In the data rows, zero lies at 4.5, halfway between 4 and 5.
Here are some points, each followed by its number:
[3 6 8 6 5 3 4 5 6 4 5 4 5 5 4 3 4 6 4 6 6 6 3 7] 0
[5 6 9 5 7 2 4 6 8 4 3 1 3 5 3 1 4 5 3 6 5 6 2 7] 1
[4 6 8 6 6 1 4 6 8 7 3 1 5 7 5 2 4 6 3 6 7 4 1 7] 2
[3 5 7 5 6 0 3 6 7 5 4 1 6 6 6 2 5 6 3 7 9 5 0 8] 3
[2 3 6 7 6 1 3 6 2 4 2 5 2 7 5 2 8 0 3 2 5 5 7 1] 4
[1 3 6 8 7 1 2 6 4 4 2 5 2 9 4 2 9 0 2 0 5 3 6 1] 5
[1 3 6 7 6 2 3 7 3 4 2 5 2 9 3 2 9 2 2 1 5 1 6 2] 6
[3 2 5 5 2 4 5 4 5 5 6 7 5 7 3 2 4 6 6 7 7 6 0 3] 7
[1 5 4 6 3 1 5 6 4 5 4 6 6 6 3 3 9 3 0 0 3 0 5 2] 8
[5 6 7 1 4 6 2 7 3 3 3 3 4 3 5 2 2 5 5 6 7 4 4 5] 9
[5 6 5 2 4 5 3 6 2 4 3 2 5 3 4 1 3 5 6 6 5 5 4 5] 10
[3 5 2 8 4 3 5 5 4 4 8 5 7 4 6 2 8 3 0 3 3 0 6 4] 11
[2 4 1 8 1 4 4 4 3 4 6 4 7 3 6 3 9 3 0 2 2 0 7 3] 12
[5 7 4 5 4 6 5 8 2 5 4 3 5 3 5 3 3 6 4 4 5 4 3 5] 13
[6 7 4 4 3 5 6 7 3 6 5 2 6 3 5 2 3 5 5 6 5 4 3 4] 14
[6 7 2 4 5 5 4 6 2 6 3 2 6 3 5 3 2 6 4 6 5 4 2 6] 15
[6 8 5 3 5 5 5 8 2 6 3 2 5 3 5 3 3 5 4 5 6 4 2 5] 16
[5 3 4 4 7 3 3 4 4 7 5 6 6 4 6 4 3 2 8 4 5 3 3 5] 17
[8 6 5 4 4 6 3 6 2 6 5 1 5 2 5 4 3 5 5 5 4 5 4 5] 18
[8 7 6 4 5 6 4 7 3 7 4 1 5 2 5 4 3 4 5 5 5 4 3 5] 19
[7 5 5 5 3 6 5 7 3 6 5 4 4 3 5 4 2 5 5 5 4 5 5 6] 20
New points follow, each followed by the numbers of its two nearest points above, nearest first.
[5 5 2 5 5 8 4 3 6 4 7 5 3 3 3 3 2 5 4 5 3 7 6 3] >> 20 18
[2 2 3 4 2 5 4 4 5 7 5 7 5 7 4 3 5 7 5 6 5 4 4 5] >> 7 0
[2 1 2 5 2 6 4 3 5 7 5 5 5 5 4 2 4 5 6 5 6 3 2 4] >> 7 17
[5 1 4 7 6 5 9 6 7 3 4 4 3 5 0 5 6 6 4 3 2 3 7 6] >> 20 0
[2 2 5 3 2 5 5 5 5 4 5 5 4 6 3 1 2 5 4 6 6 4 2 2] >> 7 10
[4 4 5 4 7 3 3 5 4 8 6 6 3 6 6 5 4 5 4 3 4 3 4 4] >> 17 20
[5 1 4 6 9 4 9 7 8 2 5 4 1 4 0 7 3 7 3 2 2 3 8 6] >> 20 0
[2 5 7 3 4 6 3 3 5 3 6 6 4 5 5 7 5 3 4 5 4 7 5 5] >> 0 20
[5 1 6 5 7 5 8 5 6 1 5 6 2 5 2 8 4 5 4 4 3 2 9 6] >> 20 0
[3 2 5 4 1 7 6 5 5 4 6 6 5 7 4 3 2 7 6 7 7 5 2 1] >> 7 14
[3 3 5 4 6 3 2 3 5 7 5 5 5 3 4 5 4 1 7 4 3 3 4 6] >> 17 20
[5 4 7 2 7 6 5 3 4 2 4 7 3 5 5 7 2 4 8 7 4 6 3 3] >> 17 9
[6 3 2 5 2 3 7 1 5 6 1 6 8 5 5 6 6 4 6 6 4 5 3 6] >> 17 7
[4 2 5 4 7 3 2 4 5 6 4 6 4 4 4 5 3 0 8 5 5 2 3 7] >> 17 20
[5 3 3 3 5 3 3 4 5 7 4 6 4 3 4 4 6 1 6 4 5 2 3 6] >> 17 20
[5 5 6 3 5 5 4 4 4 3 6 5 4 4 5 6 3 3 5 6 4 6 4 4] >> 20 18
[5 3 3 5 2 5 5 5 7 3 4 4 6 5 6 5 6 3 3 2 3 6 5 5] >> 20 13
[6 3 3 5 4 2 8 1 5 6 1 7 7 5 5 5 6 5 6 5 5 6 4 6] >> 17 7
[5 4 4 5 4 5 5 4 5 3 5 4 4 6 5 6 5 5 4 4 4 4 6 6] >> 20 0
[6 3 3 5 5 2 7 2 4 7 1 7 7 5 3 6 7 5 6 5 6 4 5 6] >> 17 20
[6 3 3 5 5 2 7 1 4 5 3 9 6 5 4 7 5 6 6 5 6 5 5 6] >> 17 7
[3 4 3 7 7 4 2 3 5 6 8 6 4 3 7 7 4 4 4 4 3 0 3 4] >> 17 11
[6 3 5 3 6 3 2 4 4 7 3 5 4 2 4 5 4 0 6 4 5 2 3 7] >> 17 19
[4 5 6 3 7 3 4 6 5 7 5 6 3 6 5 6 4 5 4 1 5 4 5 3] >> 17 20
[4 5 6 5 6 5 3 4 5 3 4 3 4 5 4 2 4 5 4 5 7 6 6 6] >> 0 10
[5 2 3 5 4 6 3 4 5 8 4 5 5 4 5 3 5 4 7 5 5 2 3 6] >> 17 20
[5 6 5 3 5 5 4 5 5 2 5 6 3 5 4 6 5 4 4 6 5 7 4 5] >> 0 20
[3 5 8 4 5 3 1 5 5 3 3 3 3 5 5 2 6 4 6 5 6 6 6 6] >> 0 10
[4 5 7 3 6 2 6 5 5 2 5 6 5 6 4 4 4 4 4 4 7 7 4 2] >> 0 7
[5 3 1 6 4 3 6 2 6 6 2 5 7 3 6 5 6 4 5 5 5 5 6 6] >> 17 20
[2 3 5 3 2 5 5 4 5 5 6 7 5 8 3 3 6 6 5 5 6 6 2 3] >> 7 0
[4 6 8 5 6 5 2 5 5 4 5 3 5 4 5 3 4 4 5 6 5 6 6 5] >> 0 10
[5 3 6 8 6 1 8 2 3 7 4 9 9 2 5 6 5 9 8 6 6 2 4 6] >> 17 0
[4 6 5 3 7 6 4 3 5 3 5 7 2 5 6 7 5 3 7 5 5 6 5 2] >> 17 20
[6 4 4 5 6 4 8 6 7 3 4 5 3 4 1 6 5 5 4 1 4 4 7 5] >> 20 13
[6 4 4 7 5 7 5 3 6 5 6 4 4 3 3 5 4 7 4 5 4 7 6 4] >> 20 18
[2 2 3 4 0 6 5 3 5 5 5 7 4 8 2 3 5 6 5 6 6 6 4 4] >> 7 0
